[[51 55 24 24 65 68 15 27]
 [53 57 30 25 60 61 16 32]
 [10 64 31 64 49 54 79 32]
 [81 60 64 24 35 23  2 63]
 [35 61 32 42 54 56 45 33]
 [61 62 63 41 32 22 30 61]
 [72 59 55 25 42 34  7 54]
 [47 59 38 37 51 50 32 39]
 [26 66 49 61 36 34 69 48]
 [55 60 48 36 44 40 27 48]] value 53

[[206 752 806 751 717 202 740 588]
 [592 504 484 709 675 614 710 587]
 [621 481 438 751 695 596 717 586]
 [688 439 415 675 654 734 702 587]
 [290 711 762 691 680 329 724 587]
 [335 682 725 685 675 377 721 587]
 [314 692 735 704 685 351 723 587]
 [643 475 449 690 661 683 702 586]
 [288 698 743 731 703 306 732 588]
 [358 643 665 762 717 336 737 588]
 [462 603 620 671 660 516 709 587]
 [452 607 621 688 669 493 713 587]] value 592

[[586 593 318 476 978 490]
 [414 520 852 754 245 435]
 [875 445 607 629 657 548]
 [496 764 534 491 425 554]
 [581 525 972 871 261 315]
 [629 510 978 918 366 242]
 [589 439 412 543 916 517]
 [619 506 305 305 615 856]
 [499 476 760 629 205 624]
 [882 361 638 708 791 456]
 [624 705 327 375 700 644]] value 414

[[15 41 48 54 57 63 27 78 38]
 [28 46 53 90 56 86 35 21 20]
 [ 7 59 44 44 52 27 76 57 93]
 [37 78 68 21 62 96 13 67 72]
 [81 36 67 45 67 61 74 78 69]] value 28

[[-205 -271 -174 -189   35 -190  137  -63   64 -100 -588 -335]
 [-257 -204  462 -494 -362 -532 -562 -572  187 -525  160 -101]
 [-183 -143  296 -499   10  -43 -517 -241 -110 -346   45  -92]
 [-203 -665 -357  212  656  -67 -426 -675 -324 -760 -215 -627]
 [   1 -149 -233  -76 -158 -207   27  -64  -52  -56 -452 -198]
 [-268 -180  -74 -208 -197 -332  113  -73   99  -41 -463 -221]
 [ 319 -575 -679  533 -120 -373 -409 -731 -395 -679 -275 -559]
 [  23 -253 -188  -61   32   82 -905 -485 -720 -560  627 -126]
 [-418 -370 -989   14 -218  220 -272  -31 -984 -133 -236 -408]
 [ 632 -232 -111   95 -140 -300 -614 -583 -240 -575  -45 -192]
 [-212  237 -203 -475 -818 -115 -370  108 -492  163  150  262]] value -257

[[53 27 34 34 22 61 31 50 49 47 29 55 49 19]
 [53 28 34 35 23 60 31 49 48 46 29 54 49 20]
 [38 28 37 27 44 48 35 49 41 68 54 59 49 28]
 [59 30 35 38 21 68 33 54 54 48 27 59 53 19]
 [47 73 62 69 67 34 66 42 48 31 55 31 43 80]
 [55 33 37 37 30 64 36 55 52 57 38 60 52 24]
 [30 36 44 30 59 36 43 45 37 70 67 54 46 43]
 [57 26 34 33 22 69 31 56 53 57 32 63 53 15]
 [39 30 38 29 44 48 37 49 42 66 53 57 48 31]
 [57 69 59 69 55 47 62 47 54 30 45 37 47 69]] value 53
---
[[-13   6  10  18 -43  21  18]
 [-13  -6  -6 -22  21  13   7]
 [  7  -1  -1  12 -20 -14 -12]] | -1

[[ 22  -1   7  -5]
 [  9   1  11  -9]
 [ -1   2  -8 -35]] | 2

[[ -1  39  13 -21 -25 -17   0]
 [ 14  -2 -15  13  -2  -7   3]
 [  5  -4 -17   2 -10 -14  -4]] | -4

[[ 37  10 -28   9  18]
 [ 24  28 -22   2 -15]
 [ 29  23 -13   3  11]] | 23

[[ 27  22  13  31  19   8 -24]
 [ 33  26  17  19  19   8  -6]
 [ 33  26  17  23  19   8 -10]] | 26

[[ -4   9 -26   4 -13]
 [-23 -10 -33  21  10]
 [-12  -1 -23  10   0]] | -1

[[  1   1  -1  -1 -15]
 [ -2   3 -15   8 -13]
 [-32  -6  25   5  28]] | -6

[[  9  11   4  -1 -27 -38]
 [ 10 -14   8 -16  10 -13]
 [ -2  11 -11 -15   1   9]] | 11
---
[  6 -22  44  -4  26] ans = 44
[ -2  17 -37  35 -12  33] ans = -37
[ 25  32  37 -31 -43  -7   5] ans = 37
[-19 -36  15  36  33   4  29] ans = 15
[  0 -27 -36  -6] ans = -36
[ 10  -9  32  41  26 -19] ans = 32
[ 34   0 -36  -2] ans = -36
[-38   6  -4  24 -23] ans = -4
---
[ -8 -12  -3  -4  33] => -3, 33

[41  0  5 17 23] => 5, 41

[[ 7 12  3 19 28]
 [26 40 26 42 26]
 [-4 26  2 -7  1]] => 26, 42

[  6 -19  39 -37  -5] => 39, 39

[-37 -13  20  27  33] => 20, 33

[-34  28  18  -3 -29  37  -5] => -3, 37

[[ 41   3   5 -29  36 -13  -7]
 [-19  -3   2  14 -12   7   0]
 [  1  -2   7  -1   7   3 -14]] => 14, 41

[  3 -11  31   8  37] => 31, 37

[  9  27  26  34 -37 -10  -8] => 34, 34
---
[-49, 30, -27, -17] out -49
[4, 5, 8, 2, 6, 3] out 4
[6, 8, 1, 8, 4] out 6
[483, 146, 212, 494, 789, 129, 728] out 483
[391, 512, -494, 498, -994, 532, 481] out 391
[71, 81, 50, 52, 59, 24, 73] out 71
[79, 14, 74, 88, 80, 68] out 79
[922, 608, 717, 602, 249] out 922
[-908, -190, 789, 417] out -908
[444, -574, 581, -372, -185] out 444
---
[[  0 -29 -22  22]
 [ 36  -8  -3  -2]
 [ 10   5 -35  18]] --> -3

[[-23 -11   6 -11 -32]
 [ -6 -14  22  -6 -38]
 [ -5   5 -10 -14  24]] --> -6

[[ -6  13   4  -5   7   7]
 [  7   5 -14  12   1   5]
 [ 11 -16  31  13  21  32]] --> 1

[[ 18 -29  19  40 -35  11]
 [-18  24 -15 -29  31  -9]
 [-17  23 -14 -27  30  -8]] --> 31

[[-14  28 -18 -37  30  -9 -33]
 [-15  30 -18 -38  31 -10 -35]
 [-16  31 -18 -39  32 -10 -35]] --> -10

[[ -9  11  -7 -13  15]
 [ -9  12  -7 -14  15]
 [ 15 -25  16  34 -29]] --> -14

[[-30   0  25  43]
 [-24   3 -22 -40]
 [ 35  -2 -25 -39]] --> -22
---
Q:
[[  2  20 -24 -29]
 [ 12 -42  33  22]]
A: -24

Q:
[[  1   2  11  -1 -14  -9  -8]
 [ -4  -5 -32   6  -1  20   4]]
A: 11

Q:
[[ 30  32  26  41 -27 -19  35]
 [ -9  29  13  12   2   8   0]]
A: 26

Q:
[[ 2  5 37  1  3 34]
 [ 1 -2  2  0  0  0]]
A: 37

Q:
[[-24   2  35   7]
 [  6  15  31   6]]
A: 35

Q:
[[ 0  1 43 44 43 43]
 [-1 -1  0  0  1 43]]
A: 43

Q:
[[-29 -40 -22 -39]
 [-11  11   2  -4]]
A: -22
---
-3,41,16,-4,-2,6 => 41

16,-9,11,18,7
-10,-2,25,-40,19
=> -9

-1,2,-2,44,-22,40 => 2

-22,31,32,-1,3,-8,2 => 31

-6,-29,-9,-38,-24,2
-25,-15,-21,2,-17,15
=> -29

-8,1,-30,-41 => 1

13,-10,39,10,-23,-1,-12
-9,-5,-2,3,11,-5,14
=> -10

9,-2,-40,14 => -2

24,-34,-37,15,5,-9,9
1,30,-34,-15,-23,-4,-13
7,-8,14,-8,-4,38,7
=> -34

-9,-10,35,-4,-27 => -10
---
[ 24 -26 -25 -18  43] Answer: 24

[[ 28  12   8 -46]
 [  1 -20  -6 -46]
 [ 37 -30 -13 -46]] Answer: -46

[ 20  29 -21 -42   2  20] Answer: 29

[[6903 7912 8324 3185 6759 6630]
 [9231 4503 7440 3681 8135 7660]] Answer: 4503

[4565 6177 7317 9611 1135 6021] Answer: 6177

[[ 31 -38  28 -45  28]
 [ 14 -25  23 -28  19]
 [ -8 -29  14 -10  23]] Answer: -8

[ 11  15  42  13 -36] Answer: 11
